Each row has a name. Each question is about the rows just above it. Places in a row count from 0.

1.42,-0.63,-1.43,-2.18,-1.26,0.11,3.26,3.54,-6.96,3.90 : <76>
3.79,3.89,2.81,1.51,-1.03,-2.53,-2.77,-1.71,-7.77,-0.07 : <78>
-2.73,-1.61,-1.11,-1.42,-2.38,-3.39,-4.19,-4.54,6.29,-3.38 : <191>
-3.16,-1.79,-0.22,2.49,-1.02,2.73,0.44,0.39,4.13,0.72 : <137>
-0.64,-0.86,0.11,2.20,1.91,0.26,-2.05,-3.72,-1.28,-3.97 : <130>
-3.17,-1.95,-1.38,-1.28,-2.16,-3.20,-4.06,-4.46,7.99,-3.32 : <147>
4.20,2.29,0.42,0.43,0.81,1.75,3.31,2.97,1.53,2.50 : <72>
3.66,5.32,6.51,3.43,2.12,0.75,-0.16,1.64,3.28,2.75 : <14>
-3.21,-1.99,-1.39,-1.39,-2.15,-3.17,-4.04,-4.45,2.09,-3.39 : <7>
4.31,5.19,3.75,2.32,1.26,0.63,2.00,3.08,-6.40,3.65 : <30>
-2.63,-2.97,-3.42,-3.97,-2.91,-1.92,-0.71,0.48,9.30,-0.74 : <71>
-1.50,-2.55,-3.11,-3.62,-2.62,-1.79,-1.45,-1.59,1.60,-2.99 : <59>
What comes right after -1.03 in the named rows? => -2.53
Where does 4.31,5.19,3.75,2.32,1.26,0.63,2.00,3.09,-6.40,3.65 differ from <30>, and what was there? => 7, 3.08

0.03,-0.13,0.36,-0.08,0.15,-0.01,0.25,0.40,-0.35,0.09,-0.29,0.25,0.05,0.01 : <77>
-1.54,-1.79,0.63,-0.49,1.23,1.49,-0.78,0.20,1.61,-0.13,-0.12,0.55,1.80,0.67 : <143>
6.37,0.80,-1.74,1.90,-5.40,1.49,-0.97,-7.46,-0.02,-4.43,5.53,3.89,-0.02,2.18 : <97>
0.62,0.41,0.41,0.85,-0.01,1.04,-0.33,0.37,-0.37,-0.41,0.53,-0.42,-0.43,0.25 : <82>
0.13,-0.14,-0.17,-0.61,0.42,-0.33,0.10,0.27,-0.50,-0.07,-0.28,0.11,-0.09,0.08 : <22>
-0.55,-0.14,0.13,-0.10,-0.31,-0.07,0.20,-0.23,-0.30,-0.34,-0.47,-0.10,-0.04,-0.08 : <106>
0.62,0.41,0.41,0.85,-0.01,1.04,-0.33,0.37,0.37,-0.41,0.37,0.10,-0.43,0.25 : <121>
0.62,0.41,0.41,0.85,-0.01,1.04,-0.33,0.37,-0.62,-0.41,0.53,0.10,-0.43,0.25 : <75>
The entry that follows -0.47: => -0.10
Where does 0.13,-0.14,-0.17,-0.61,0.43,-0.33,0.10,0.27,-0.50,-0.07,-0.28,0.11,-0.09,0.08 differ from <22>, and what was there? => 4, 0.42
Which value appears more than once in <75>? => 0.41

